The same turns and mirrors carry the whole set onto itself, and each row onto the other rows of its family. Which rows share a family with each named row? Give them in list order.
These 28 rows form 7 families of 4 rows each.
rof: [-10  -5 -31 -13  33 -18  34  22   7   7  17  55   6  -3  -3 -16  11]
Mib: [ -6   6 -10  20   6 -14  28  41  20   5  -4 -47  22  36 -24   9  20]
milot: [-36  14  14  17  -5  26  -3  69  -3 -15  20 -34   8  -8 -37 -20  10]
gok: [ 17 -24   6  28  18  25   6 -29 -44   2  -7  11   5  -8  67   9 -14]
Tep: [-36  -6  -6  34  14  18  37  76 -26 -15   8   7  -6 -20  24 -19   2]
gegas: [-53 -18 -14  26 -14  -7  45  -1  23  16 -14   6 -21  15  33  -7 -17]
suv: [-17  -2  42  29   0  75 -33  21  -4 -17  -1 -28 -21 -25 -16  -7  32]
pum: [-17  32  37  22  29  26 -17 -35 -24 -31 -24  24  10  -4  16   2  64]
teni: [-24  50  32   3  18   5 -18 -12  -7 -25  -7  -5  35   8 -25  -5  55]
dev: [ 12 -12  14  32  17  21 -20   8 -26  -2   6  31 -58 -52  29  15   5]
zape: [-19 -20  22  43  17  66   2  33 -28 -20  -6  14 -30 -36  40  -5  27]
gim: [ -2  17   5   4   4 -18 -17  44  -4   2  36 -17 -24 -31 -40  -3 -15]
suzus: [-40  -8  21  16 -24  34  -6 -37  42  17 -18 -23 -29  15  -2   2   2]
nosu: [ 24  -9  32  14   3  47 -40 -46 -20   0  -3 -33   7   1  13   8  -2]
luze: [  8  13  10  -3  -2   0 -14  -2 -11   4  16 -50  38  17 -21  -9 -21]
soli: [-57   2  -1  10 -25  -2  20  -4  41  21  -5 -25 -12  25 -13 -10 -13]
luz: [-41 -26   8  31 -11  31  18 -38  26  18 -26  10 -40   4  44   4   0]
Zego: [ 11  -4  19 -15  24  43 -28 -38  23   7   3  30 -16  -9 -28  -1  42]
neri: [-36  45   0   8  23 -27  17  15 -21 -25  -2  12  41  10   1 -15  37]
teda: [ 14 -27  15  45  24  46   7 -15   1   0 -38  -5 -21  10  44  32  49]
Pofim: [-26  25   5  23  34  -5  20  -2 -36 -31 -19  41  22  -5  40   1  48]
sivo: [  3  -3 -20  11  12 -21  28  19 -34   8  12 -11  31  10  34 -10 -35]
Kob: [ 13   6  30  16   4  26 -51   4  -3   1  20 -12 -47 -42 -29  12   9]
Komo: [ -5  14  -7 -28  20  -6  -5   6  29   9  23  17  14   4 -58 -15  20]
gufi: [ -2   2 -16  24  17 -22  13  51 -25   1  22  22 -37 -42  15   1 -16]
pufa: [ -1 -20 -21  42  22  -6  55  35  -4   3 -22   2  -1  20  45  18  24]
kuvil: [ 13  -2  25  22   7  35 -19  -7  28   7 -21 -51   0  27 -23  24  44]
mogod: [  7 -19 -11   5  38  27  11 -21   0   7  -4  74 -24 -21  28   2  31]

Which other rows belong to the same family as gok? nosu, luze, sivo
Which other rows belong to the same family as teni? pum, neri, Pofim
Which other rows belong to the same family as pufa? Mib, teda, kuvil
Which other rows belong to the same family as rof? Zego, Komo, mogod
Which other rows belong to the same family as suv? milot, Tep, zape
Which other rows belong to the same family as luz? gegas, suzus, soli

